In the data rows, the value 500 means zero.
A hidden rule labels the rows of this table. It goes by one to three of the table's principal directions, not those with the most spread.
389 612 623 693 505 491 677 419 597 486 454 435 461 644 539 535 504 568 514 654 349 425 528 524 493 403 560 412 567 514 2
547 492 259 698 422 358 325 309 408 604 663 380 538 497 580 694 361 531 493 526 238 326 400 416 550 298 567 590 694 539 0
488 347 530 513 500 370 384 464 484 535 639 369 562 455 479 548 706 577 532 536 348 539 405 409 543 453 566 666 568 634 1
492 415 342 456 487 420 322 500 469 584 615 376 471 437 497 542 558 487 533 420 430 553 364 438 513 464 559 625 578 590 2
516 530 435 460 433 545 554 436 423 442 408 776 515 542 503 537 321 448 455 513 722 490 518 526 407 639 525 442 458 530 7
358 553 388 746 423 417 524 349 483 546 551 462 486 637 545 676 360 556 500 660 281 387 423 439 436 380 640 508 712 611 7
460 360 739 188 570 709 622 799 603 368 452 605 480 423 412 284 741 505 556 316 752 715 630 457 474 687 402 538 340 527 2
549 591 393 717 423 396 487 243 445 536 541 515 538 578 590 657 343 528 473 612 357 315 460 504 529 371 570 474 602 516 3
615 549 641 357 502 604 604 512 478 387 410 720 567 467 465 381 499 449 476 480 730 524 648 562 515 642 388 424 326 432 0
408 701 273 639 456 565 541 478 478 553 400 572 369 609 561 580 118 423 468 521 511 391 493 554 388 465 538 332 609 417 2
561 510 647 441 560 485 600 487 555 455 396 452 539 490 450 403 655 477 481 530 600 583 510 614 556 542 431 449 324 427 7
604 467 581 433 543 391 468 456 479 489 491 435 533 442 438 434 641 425 515 523 570 588 452 573 529 530 423 479 388 542 2
687 566 517 657 472 423 485 247 515 520 632 296 670 469 568 553 592 590 479 538 199 312 550 496 756 240 446 578 496 360 6
431 332 743 295 567 576 532 758 514 411 452 681 470 451 428 373 660 519 534 470 729 664 572 457 384 739 480 512 416 613 6
619 513 354 484 492 416 366 392 470 571 582 302 575 415 486 506 567 465 485 445 385 499 421 524 641 386 459 591 473 416 1
483 307 238 219 493 506 196 682 445 595 653 444 409 331 468 475 580 436 560 213 605 688 332 379 467 591 556 711 558 634 3
514 409 373 503 471 432 368 463 456 550 611 423 525 453 507 573 529 516 512 450 411 496 411 427 524 442 539 620 576 568 2
515 515 487 579 510 434 511 410 544 536 502 347 526 517 514 530 574 533 488 529 390 480 439 538 578 398 522 521 489 450 7
529 587 345 630 470 470 404 427 458 576 568 454 463 508 581 589 319 498 496 500 355 352 491 479 522 378 520 475 619 451 2
518 541 236 626 370 439 433 283 369 527 588 518 645 528 488 659 314 490 442 581 347 395 455 433 519 401 540 605 627 508 7
527 489 417 498 496 488 453 477 513 530 573 310 573 451 466 495 577 505 494 459 352 516 477 476 602 384 461 598 510 432 7
499 508 660 345 525 629 662 597 534 387 337 719 496 516 457 382 525 466 479 476 796 600 595 575 440 698 451 407 326 467 7
511 372 507 483 535 369 342 504 514 577 612 334 472 435 516 523 699 547 544 465 402 548 369 457 550 458 567 618 537 599 6
486 508 428 685 458 406 423 375 473 564 621 394 537 529 561 630 462 582 501 586 236 362 464 425 551 344 572 572 656 529 4
608 423 642 404 554 516 462 546 564 488 576 393 536 399 518 414 731 561 531 391 461 514 549 480 644 458 441 578 412 449 2
448 574 695 439 488 656 750 564 490 341 327 779 601 573 403 399 437 482 440 635 698 549 698 548 415 691 421 398 374 435 7
504 431 927 327 538 690 809 601 620 286 344 758 592 529 458 333 742 596 486 505 773 594 711 529 518 704 444 466 252 472 7
533 483 468 562 529 391 425 465 497 557 533 374 451 485 521 533 518 477 523 505 432 484 417 524 507 424 499 478 530 535 3
435 652 411 585 520 495 499 511 517 571 410 498 342 570 553 516 311 440 499 530 523 459 458 587 427 501 545 347 547 454 2
546 497 664 451 500 600 667 495 548 390 437 574 624 507 468 434 596 549 465 511 559 504 629 518 571 528 428 505 369 406 7
467 484 422 597 474 416 408 460 442 549 573 506 453 521 532 593 405 498 524 546 416 438 443 448 433 464 558 501 636 614 3
534 418 698 317 584 566 636 657 522 389 313 585 569 454 369 340 636 442 452 503 778 679 568 615 466 686 362 434 246 409 7
567 711 775 623 512 639 817 406 597 368 371 576 601 599 528 416 472 554 454 631 463 351 764 599 608 433 373 327 370 282 3
518 493 461 404 575 489 520 586 532 520 335 447 415 475 456 429 503 392 474 430 714 632 405 653 458 576 446 393 343 414 7
511 544 371 521 474 458 441 460 418 532 477 542 500 502 479 538 360 432 471 539 533 491 460 532 449 526 501 469 521 489 1
493 320 678 320 526 528 548 596 543 417 490 575 536 452 446 419 753 539 529 435 668 654 497 467 489 637 503 587 387 612 2
484 560 688 295 573 648 648 626 650 444 338 567 408 502 495 310 667 490 512 393 759 646 550 616 532 661 492 419 286 408 1
553 499 559 398 544 607 538 627 531 459 446 544 480 451 496 407 491 470 495 394 617 522 593 532 513 540 399 444 403 394 0
515 515 610 484 530 481 528 526 491 473 461 585 452 511 501 460 498 465 522 540 594 514 532 535 443 570 474 410 469 555 0
622 602 593 524 499 486 585 351 527 466 462 483 579 508 511 457 562 497 476 545 495 451 554 587 619 458 443 454 382 401 1
481 444 520 541 521 499 456 569 510 523 522 528 413 499 572 543 453 540 526 456 495 438 498 464 458 485 533 471 564 538 0
539 625 770 443 547 592 753 495 570 379 274 698 502 569 482 365 529 473 466 584 760 535 635 662 486 659 433 306 275 403 1
515 469 397 438 442 556 487 502 425 462 510 631 563 480 471 524 396 468 474 461 580 507 530 454 462 556 480 545 508 513 7
502 739 403 743 457 515 665 314 501 500 379 475 545 632 532 578 234 470 420 651 386 332 558 612 524 358 463 339 514 307 7
442 372 408 465 453 510 377 559 454 522 627 553 495 465 521 571 492 555 526 432 456 498 466 353 458 517 582 640 631 626 0
429 459 336 494 459 514 401 522 481 557 559 494 464 496 532 571 440 528 500 436 457 496 424 427 476 493 598 594 601 535 1
477 441 527 524 482 475 450 469 529 522 634 410 530 487 529 530 636 592 538 491 333 478 484 401 568 425 565 630 584 573 0
306 322 500 287 570 530 402 796 552 549 446 542 305 469 466 440 626 502 548 375 724 738 352 470 336 728 635 559 503 651 1
612 540 643 482 562 476 509 526 487 477 454 554 459 466 516 425 494 444 516 510 596 473 571 578 495 536 400 362 407 472 0
441 457 536 411 525 468 480 546 521 513 458 523 440 503 473 464 603 488 518 500 614 622 416 527 449 616 570 514 461 584 1
477 557 559 624 463 538 583 437 506 469 496 614 513 577 572 565 399 577 486 578 440 364 584 471 494 471 546 459 562 490 6
596 536 672 502 522 526 645 441 529 416 399 574 573 516 501 447 544 506 465 548 594 470 596 587 553 522 419 412 350 407 0
392 435 465 549 509 412 480 489 536 550 510 367 468 537 478 553 597 531 514 548 423 572 362 489 468 472 595 560 558 592 7
534 447 539 360 539 544 456 625 499 489 482 564 448 434 492 425 539 467 518 397 650 569 515 509 477 599 464 487 430 501 0
475 479 447 416 510 507 496 540 496 505 439 469 539 476 427 462 549 470 460 495 570 607 450 543 500 568 494 542 425 443 1
444 500 421 660 475 398 403 428 472 582 580 453 441 547 575 628 419 554 515 572 336 397 421 445 466 417 616 517 665 587 6
388 600 551 538 538 481 546 527 552 537 422 449 413 571 481 460 519 489 505 605 487 554 462 569 456 546 563 428 505 498 1
504 511 461 506 515 436 441 494 500 544 527 426 431 492 508 503 507 456 537 483 484 520 436 514 481 473 506 474 531 558 3
265 413 340 551 428 528 457 580 460 534 523 637 420 587 523 644 343 563 501 525 494 509 413 366 317 578 696 579 710 667 7
525 635 205 689 435 421 379 355 387 601 557 392 546 516 517 633 224 442 444 579 284 350 455 506 522 338 493 492 640 396 1
484 503 478 412 524 610 515 622 546 495 478 467 481 464 484 433 509 494 495 393 533 542 544 497 525 508 454 512 459 399 1
568 601 481 651 537 375 499 373 527 563 465 319 452 532 539 530 474 456 500 565 396 428 432 615 550 358 469 384 486 435 3
461 583 709 538 536 546 695 486 609 443 352 608 410 606 557 457 525 534 507 558 632 487 547 596 467 566 540 343 416 497 3
549 452 611 410 592 451 520 584 527 487 375 491 425 466 465 410 586 421 506 474 706 613 452 627 453 596 434 385 344 495 3
413 417 424 321 532 611 477 694 576 520 456 478 394 458 489 436 564 492 518 301 648 650 434 487 465 587 541 553 458 486 7
620 622 502 660 487 466 545 340 479 501 489 452 595 519 542 543 402 514 445 591 365 329 577 560 607 362 428 433 477 339 7
450 540 609 436 531 638 612 643 543 441 425 568 505 508 458 402 493 505 486 498 567 536 629 512 480 572 437 453 442 406 1
502 559 471 458 512 511 481 546 469 504 461 578 407 500 498 465 391 407 522 478 612 521 504 538 418 567 472 399 500 532 3
405 478 465 618 488 411 472 463 486 544 528 452 473 559 506 588 478 531 508 601 391 482 420 468 440 464 587 518 614 596 7
564 473 299 486 474 452 364 468 423 556 539 485 483 449 517 562 381 435 491 417 524 480 417 496 489 469 491 519 532 501 3
530 464 388 597 484 368 394 411 421 557 534 448 528 494 506 602 432 487 475 565 427 452 406 504 483 447 524 518 557 527 1
361 497 430 635 377 604 570 508 383 425 547 807 558 604 515 647 185 554 475 618 446 353 637 328 329 539 556 511 723 612 2
511 485 342 497 563 401 460 469 594 602 437 131 458 468 467 487 637 445 484 411 447 620 287 629 595 367 492 520 408 383 7
495 370 339 448 511 403 274 557 468 603 629 362 420 414 515 549 551 479 550 377 444 555 341 428 484 460 555 610 597 617 3
568 470 332 565 418 418 362 322 449 556 703 345 625 452 521 604 552 554 505 477 242 421 440 391 640 324 539 696 615 529 7
Here are more rows. What is the label of each one?
520 465 781 460 530 575 705 546 529 354 409 610 637 517 420 405 623 541 468 600 584 537 664 526 511 582 392 466 357 450: 7
649 468 687 315 524 608 621 526 518 371 402 656 613 433 458 364 623 487 463 430 743 562 635 568 576 625 371 477 252 390: 1
638 450 485 434 507 460 473 432 482 486 471 522 525 444 518 495 535 463 483 420 632 508 460 561 548 512 454 487 382 472: 3
497 491 535 426 554 526 492 599 532 511 432 517 421 477 506 444 518 476 505 439 622 555 486 552 474 571 491 448 431 467: 6
579 503 590 404 527 620 590 579 523 422 439 573 536 456 483 406 499 478 482 419 623 507 629 531 534 535 376 448 376 384: 3
462 515 514 468 495 539 570 514 512 471 426 568 496 531 478 482 484 486 482 513 594 545 503 530 462 568 512 471 456 495: 7
592 380 601 371 543 467 438 560 493 473 552 476 523 400 465 427 671 482 537 422 571 577 499 488 531 538 430 545 418 557: 3
500 459 359 409 513 485 387 535 530 573 535 383 417 446 516 494 553 468 528 349 526 574 377 501 528 480 539 560 501 512: 2
407 491 662 494 562 530 653 621 545 441 304 654 387 581 487 458 456 471 493 565 734 570 514 595 337 655 506 321 420 536: 3
509 352 619 418 517 427 452 567 431 451 542 596 519 454 437 475 598 474 538 536 596 586 491 449 408 613 475 527 496 686: 3
488 575 755 527 485 644 750 469 601 372 461 610 572 577 523 436 584 598 506 553 485 437 696 485 565 495 472 462 443 454: 2
437 528 631 619 495 466 594 423 576 485 556 404 506 574 524 522 617 583 544 597 320 459 516 459 538 400 551 516 575 580: 2
576 640 463 486 559 526 482 574 473 529 382 568 353 486 534 436 278 359 496 451 668 464 538 631 429 545 398 270 436 393: 0
558 526 310 533 477 405 372 414 411 571 511 458 512 471 496 563 385 432 465 511 484 476 407 536 500 472 502 505 520 471: 1
582 438 893 421 591 494 615 566 581 395 495 517 508 466 479 350 779 528 570 525 570 553 622 526 537 553 396 435 364 571: 3
607 691 711 518 475 628 702 417 489 365 438 705 623 541 489 401 421 488 470 613 542 387 771 548 559 535 363 373 395 374: 0
433 411 319 396 478 555 369 642 446 541 554 504 496 437 458 514 442 484 489 394 517 570 458 412 453 550 522 618 568 505: 1
363 543 599 708 410 567 708 441 436 385 447 792 595 667 498 621 264 581 450 751 451 352 659 419 347 543 547 434 636 574: 7
568 565 390 701 441 379 434 311 407 539 597 472 529 533 555 633 327 476 504 598 318 327 486 470 499 346 492 465 642 555: 3
533 418 488 391 557 480 455 546 582 538 510 268 514 420 463 430 737 510 506 380 483 624 406 535 616 452 478 602 397 430: 7
431 705 494 707 445 585 638 409 533 488 515 503 508 621 557 552 314 548 494 613 284 318 637 470 520 358 509 422 635 422: 2
441 707 356 556 470 593 562 508 471 515 404 571 448 569 493 494 216 407 461 538 525 449 560 561 432 509 470 366 536 379: 7
676 566 605 365 538 563 533 510 500 443 437 593 515 427 499 369 520 425 494 416 687 509 608 595 568 569 362 403 315 387: 0
497 517 340 552 450 481 395 444 460 561 589 486 475 495 557 584 396 511 508 460 409 423 455 437 509 435 564 552 614 525: 0
416 722 246 707 455 482 528 389 481 587 408 472 374 628 559 614 147 411 467 574 437 385 427 586 411 402 556 330 623 431: 2
559 406 328 338 485 510 347 525 500 549 607 384 502 385 491 480 603 473 528 287 512 589 406 447 580 470 498 653 487 511: 2
655 585 709 556 522 422 645 308 520 423 473 369 705 497 417 418 694 489 469 664 398 490 587 608 667 407 350 472 333 391: 7
433 289 354 278 565 495 297 750 528 587 584 249 455 350 405 429 715 476 537 285 498 734 341 433 511 521 500 699 497 524: 7
538 676 314 565 443 590 495 461 432 513 508 547 520 510 518 522 210 426 465 490 433 373 603 498 509 425 423 432 566 357: 3
609 525 614 520 529 433 493 412 530 497 577 337 569 454 489 445 675 510 529 527 363 479 528 517 636 394 426 526 452 477: 3
A new table starts here. A hidden rule labels the rows of this table. It goes by one to three of the table's principal directions, not those with the most spread.
530 413 493 385 389 705 423 461 428 486 350 557 458 331 585 490 406 501 529 499 382 410 622 539 574 728 435 451 340 392 E
576 649 526 662 609 507 709 696 473 480 515 579 488 668 480 416 463 453 399 480 504 579 499 436 553 468 447 472 565 617 F
581 485 487 389 255 709 443 433 486 735 453 614 543 506 571 394 721 606 610 453 397 457 671 434 673 619 543 407 452 537 Y
470 436 466 380 602 312 432 538 445 424 318 454 467 391 530 449 344 436 466 435 513 598 570 493 346 646 375 499 382 277 G
487 502 536 423 367 540 453 458 549 595 580 494 504 417 505 443 581 554 576 433 470 363 516 483 492 574 544 526 458 482 E
580 600 551 523 473 354 434 547 461 635 565 537 565 594 541 453 320 406 440 473 550 650 598 279 411 458 574 585 514 617 F
518 552 467 597 501 575 626 495 529 445 556 475 520 525 433 483 738 571 573 562 444 514 408 593 602 307 542 441 605 550 F
443 473 460 678 600 458 614 508 460 355 573 500 507 562 479 598 513 490 462 637 497 593 337 552 486 386 448 508 544 527 B
491 450 491 440 420 628 500 457 517 627 511 488 479 509 529 521 526 528 464 468 546 450 526 533 597 601 487 462 483 521 Z
475 379 489 409 389 742 419 394 542 488 436 500 529 456 525 515 586 562 574 543 486 401 524 539 638 580 535 413 507 484 Y
613 512 597 429 435 583 440 523 462 601 460 619 560 577 520 481 322 438 482 502 516 477 678 277 507 619 598 503 483 602 W
567 431 536 254 320 604 293 417 450 718 368 540 485 358 608 497 343 474 506 411 460 425 760 432 510 744 520 510 330 440 W
628 596 572 364 377 533 396 520 499 708 485 603 481 512 511 395 414 502 512 345 507 383 689 355 528 646 589 534 445 565 B
634 632 522 646 667 528 584 661 437 379 385 643 489 695 478 488 337 415 403 535 496 594 563 416 571 420 502 473 580 651 E
602 566 458 429 369 619 504 551 481 800 331 663 500 614 601 382 812 602 553 380 357 527 770 503 678 568 444 379 459 563 B
611 597 522 541 555 512 463 554 509 448 430 599 549 660 459 428 477 484 521 501 523 553 563 370 567 399 604 469 614 624 Y
476 476 540 412 442 477 319 429 572 547 515 507 526 502 505 511 489 518 555 455 537 393 542 444 459 514 593 552 514 532 B
472 489 524 503 451 622 523 492 563 469 539 519 501 493 477 472 623 563 566 495 468 353 460 533 559 527 525 474 525 519 B
560 611 485 485 576 518 692 683 569 672 366 593 484 751 464 324 827 584 488 331 517 516 633 497 637 534 423 344 599 554 W
450 484 512 476 449 455 477 408 554 392 617 387 536 331 420 481 613 548 644 543 462 416 375 547 418 380 595 540 522 416 F
528 683 517 625 620 237 586 650 522 540 596 511 503 659 460 408 504 459 439 411 561 618 467 408 395 355 501 574 588 593 E
451 478 545 514 474 513 530 456 498 423 657 416 454 339 462 577 348 472 481 535 514 368 369 556 419 537 521 592 442 456 W
574 527 518 530 452 615 556 485 496 632 543 602 514 663 474 547 581 541 481 520 533 469 538 449 631 482 572 461 564 661 W
392 433 463 510 506 490 624 571 494 437 481 451 478 393 549 409 594 522 508 477 433 514 438 572 448 653 315 455 406 319 Z
428 505 469 697 679 302 620 589 456 263 541 504 526 565 474 513 468 454 470 607 490 651 330 478 364 396 408 534 534 457 B
674 674 548 447 371 658 453 544 509 752 492 581 467 561 531 410 467 501 467 361 492 434 696 439 665 508 605 498 518 685 Z
481 454 517 498 394 621 433 395 565 611 605 517 545 599 501 581 588 553 520 540 566 427 474 475 598 459 609 498 581 642 G
543 548 486 449 406 491 478 479 499 612 529 532 479 474 498 418 587 556 546 414 477 463 534 485 531 543 520 503 464 488 G
569 566 534 481 442 563 485 549 514 495 477 590 521 522 491 358 536 526 570 444 451 437 563 399 545 558 545 477 506 525 Y
491 490 500 509 493 618 516 516 550 479 449 552 507 558 501 476 650 555 550 499 459 424 520 536 592 500 499 437 542 536 B
545 639 536 646 644 292 473 612 444 325 537 527 491 516 490 486 213 373 432 518 495 600 456 405 347 382 513 632 510 551 B
433 562 484 552 577 394 651 614 560 480 564 429 458 516 462 388 606 522 470 400 544 501 396 555 458 511 401 491 528 434 Y
577 420 469 325 236 722 248 240 524 866 463 562 546 563 567 645 708 613 581 511 498 443 700 526 725 437 684 450 528 674 G
569 602 500 693 699 522 599 658 477 391 396 616 507 765 500 537 426 428 384 561 515 631 530 466 585 356 472 458 630 688 W
520 654 518 596 628 350 718 727 501 403 523 488 475 528 448 279 488 460 458 395 500 574 445 437 416 527 395 493 517 432 Z
443 478 503 525 482 555 532 458 568 391 554 458 527 432 446 501 707 574 628 558 427 392 406 590 503 394 543 480 548 472 W
588 809 539 748 796 330 820 873 519 373 499 558 439 727 408 313 481 424 371 384 513 595 460 468 470 354 405 500 636 612 W
569 494 539 569 364 759 449 431 481 465 557 633 551 539 519 543 492 531 564 618 420 400 505 430 650 488 621 491 527 661 G
471 445 476 421 574 316 376 519 436 504 398 434 480 454 584 498 174 371 363 446 608 679 561 420 359 637 403 552 406 382 Y
494 533 496 583 481 583 524 490 528 448 578 514 486 520 481 515 551 535 517 528 485 435 412 551 573 434 529 510 548 572 G
494 532 474 654 744 369 457 541 527 213 400 490 578 664 439 556 469 434 505 638 538 680 425 483 459 175 563 491 695 585 Z
507 436 540 472 472 600 445 469 460 371 486 518 496 387 510 528 290 453 504 561 480 420 489 457 481 621 518 525 430 455 G
561 597 525 536 437 534 582 571 473 533 543 560 485 461 501 395 548 517 538 457 400 456 529 470 516 532 490 508 457 513 G
487 544 526 640 609 473 580 542 533 334 558 504 540 576 429 538 549 493 529 599 485 503 392 503 475 313 553 514 614 577 W
364 324 435 392 352 585 470 308 549 593 534 395 506 337 524 603 838 640 634 550 419 402 447 707 526 498 473 450 441 370 W
458 382 496 435 436 556 457 372 494 485 539 437 524 401 487 591 495 517 541 581 517 463 451 529 489 519 544 497 475 444 F
608 811 497 788 744 217 632 738 499 435 550 543 523 782 447 403 479 406 400 475 534 773 469 405 450 113 530 563 707 728 Z
464 456 482 470 520 476 504 472 501 583 522 473 450 537 504 578 446 497 410 463 598 489 472 546 509 571 459 512 482 498 B
537 571 521 556 449 592 552 541 538 646 560 599 492 660 507 486 624 552 482 450 506 433 532 475 619 500 526 484 555 659 B
558 629 436 651 634 348 642 670 424 515 427 562 487 663 536 415 521 455 399 470 478 758 535 469 505 411 375 469 533 542 Y
532 523 524 506 498 664 615 558 546 547 476 531 502 590 472 463 617 536 496 482 507 434 535 515 629 518 509 411 568 572 F
436 411 511 403 429 488 445 442 489 562 498 419 504 336 561 551 464 482 512 506 458 478 544 542 408 579 460 531 392 394 W
463 379 473 501 426 662 473 405 488 475 482 486 554 476 546 574 554 520 535 624 466 531 486 528 582 495 508 441 506 504 F
414 391 490 447 439 572 543 443 542 564 493 424 548 436 525 544 720 552 569 552 441 483 513 588 502 485 473 437 493 439 W
588 661 523 520 459 542 516 537 570 651 585 539 467 622 452 433 592 547 488 380 555 420 524 491 621 418 598 509 598 666 Y
514 641 496 631 610 480 725 663 546 488 550 506 456 627 436 406 650 528 454 428 513 498 426 560 559 421 440 460 595 562 G
517 466 498 379 497 454 410 471 467 612 416 434 482 441 550 544 331 431 422 454 559 573 616 495 457 563 485 516 439 455 F
600 756 524 753 577 434 702 679 524 525 626 571 552 738 447 394 675 500 494 506 458 628 469 425 554 195 563 506 685 742 F
561 645 538 621 622 362 625 664 474 440 537 549 497 601 458 412 402 436 439 469 513 574 481 394 427 448 483 539 541 556 W
397 201 481 216 319 500 171 221 464 713 445 409 541 350 636 704 298 465 470 539 608 524 621 455 412 728 516 541 337 378 G
533 497 525 509 505 515 363 435 509 494 492 495 559 552 515 597 387 445 489 579 537 553 546 444 506 356 620 536 574 624 F
448 524 462 586 548 585 609 518 592 483 530 475 477 600 457 523 763 586 516 501 507 445 404 657 622 364 483 434 620 570 E
552 578 524 515 475 519 556 499 526 606 574 529 486 562 443 518 612 546 518 472 500 424 507 516 549 419 574 509 550 599 W
524 668 508 630 674 419 756 704 530 393 536 505 410 574 393 383 561 509 444 403 513 457 393 570 500 461 417 486 560 498 E
439 484 480 565 624 536 600 544 549 325 473 457 469 512 442 518 575 521 501 530 506 452 385 625 527 446 447 454 562 464 E
491 482 500 534 442 395 357 373 459 432 608 487 540 397 503 591 421 483 571 604 452 520 432 470 389 369 600 618 471 507 B
492 621 521 607 577 397 627 625 545 411 552 516 502 525 446 389 660 529 563 464 420 470 437 513 437 392 479 516 550 500 W
541 483 543 477 386 693 605 547 483 520 507 623 511 503 499 382 582 561 560 483 426 367 537 412 593 722 478 427 443 485 G
420 358 439 492 449 561 425 296 521 466 570 408 524 444 479 679 599 558 549 637 535 494 369 630 546 376 565 491 540 494 Y
581 547 481 472 505 450 431 532 461 666 376 600 517 644 562 490 514 485 461 448 495 621 685 423 538 487 497 477 504 585 B
540 375 521 348 312 680 246 311 506 621 424 582 588 498 560 580 534 543 610 568 466 428 659 411 592 541 651 471 488 571 E
Here are more rows. What is the label of each one?
490 357 484 357 355 639 302 341 486 618 443 508 516 456 585 588 412 507 494 519 542 472 590 479 575 640 535 484 436 500: Y
393 392 505 366 420 458 315 349 558 537 553 354 484 309 529 598 440 500 530 484 538 405 470 590 400 519 536 582 436 409: E
397 260 474 320 414 611 339 350 474 320 360 411 515 190 557 527 424 506 613 582 416 427 503 572 439 694 446 462 342 224: Z
484 374 523 325 412 478 356 416 446 659 447 446 521 393 596 570 275 419 434 488 553 557 638 419 408 682 485 533 369 418: F
472 536 492 393 429 448 611 527 545 666 563 388 445 377 475 380 666 559 519 343 508 442 498 581 473 590 437 482 442 374: F
481 535 488 648 659 531 613 568 534 375 507 506 479 660 449 571 507 487 422 555 565 521 394 569 571 371 485 472 628 609: E
448 531 474 593 579 520 610 579 538 311 511 448 472 464 466 414 558 515 514 498 481 490 365 588 520 470 426 468 538 435: Y
554 566 480 508 468 632 550 529 515 575 462 597 426 558 492 476 658 586 513 424 445 372 540 598 655 533 479 450 502 561: B
390 185 530 288 383 694 435 276 495 496 505 426 510 321 484 701 425 533 535 616 563 300 461 548 489 765 520 461 383 342: W
473 498 507 585 518 613 575 507 518 379 565 514 458 492 462 535 502 525 496 541 490 385 379 576 560 509 489 500 518 525: B
495 593 507 568 741 445 792 749 538 283 404 522 412 570 371 325 583 517 468 393 516 428 412 562 491 592 348 406 542 378: E
406 503 475 685 643 436 734 567 537 372 604 463 509 604 423 555 706 539 493 594 501 535 304 601 479 339 435 472 607 519: W
586 578 542 479 531 402 506 585 428 540 460 564 480 497 508 452 325 430 450 444 486 534 604 392 419 574 489 547 430 494: W
496 332 488 303 378 591 308 355 444 563 368 516 506 362 580 566 395 498 532 518 477 460 631 483 500 700 497 479 359 384: E
414 461 472 605 609 434 600 547 497 281 515 437 513 460 477 491 510 480 508 582 480 568 352 549 426 451 418 490 518 405: Z
469 280 463 278 350 547 186 249 441 558 372 437 556 304 602 639 374 478 565 588 483 549 625 496 461 577 558 509 379 379: Z
491 428 513 417 305 610 407 349 471 531 623 455 488 287 520 530 413 524 556 527 474 381 449 509 504 609 560 555 392 441: Y
440 393 495 339 492 502 393 435 513 497 422 485 411 378 504 550 415 522 491 415 537 327 517 587 459 719 442 516 379 354: B
580 594 479 534 509 646 549 577 546 656 383 575 506 704 534 471 705 540 474 451 477 549 647 545 705 389 509 390 617 674: F
488 502 510 481 447 521 413 402 580 553 574 469 538 534 463 554 631 552 570 517 530 437 474 523 535 351 629 518 593 590: G
464 395 511 484 486 439 304 353 467 440 550 455 550 455 526 665 255 422 475 623 576 556 458 433 406 446 594 595 492 525: G
582 591 508 426 408 483 490 533 471 716 478 514 477 468 546 421 523 499 489 388 457 529 651 473 514 537 498 507 438 514: F
349 283 481 397 420 651 506 333 548 455 557 381 465 315 480 645 603 583 554 572 508 306 367 690 515 621 463 468 431 350: W
532 644 545 690 647 459 649 654 521 294 584 565 476 610 405 440 447 474 473 510 507 450 367 463 488 410 513 536 595 592: B
547 589 541 564 467 598 645 611 532 569 527 626 512 626 479 398 711 571 546 454 424 406 542 456 587 530 495 445 539 593: W
585 513 516 469 491 506 360 494 455 472 371 567 578 530 542 468 386 440 533 544 460 611 644 362 498 451 574 492 515 547: F
443 312 470 436 440 612 376 314 448 447 483 442 503 371 542 703 363 480 489 645 514 490 464 575 511 544 517 509 431 446: G
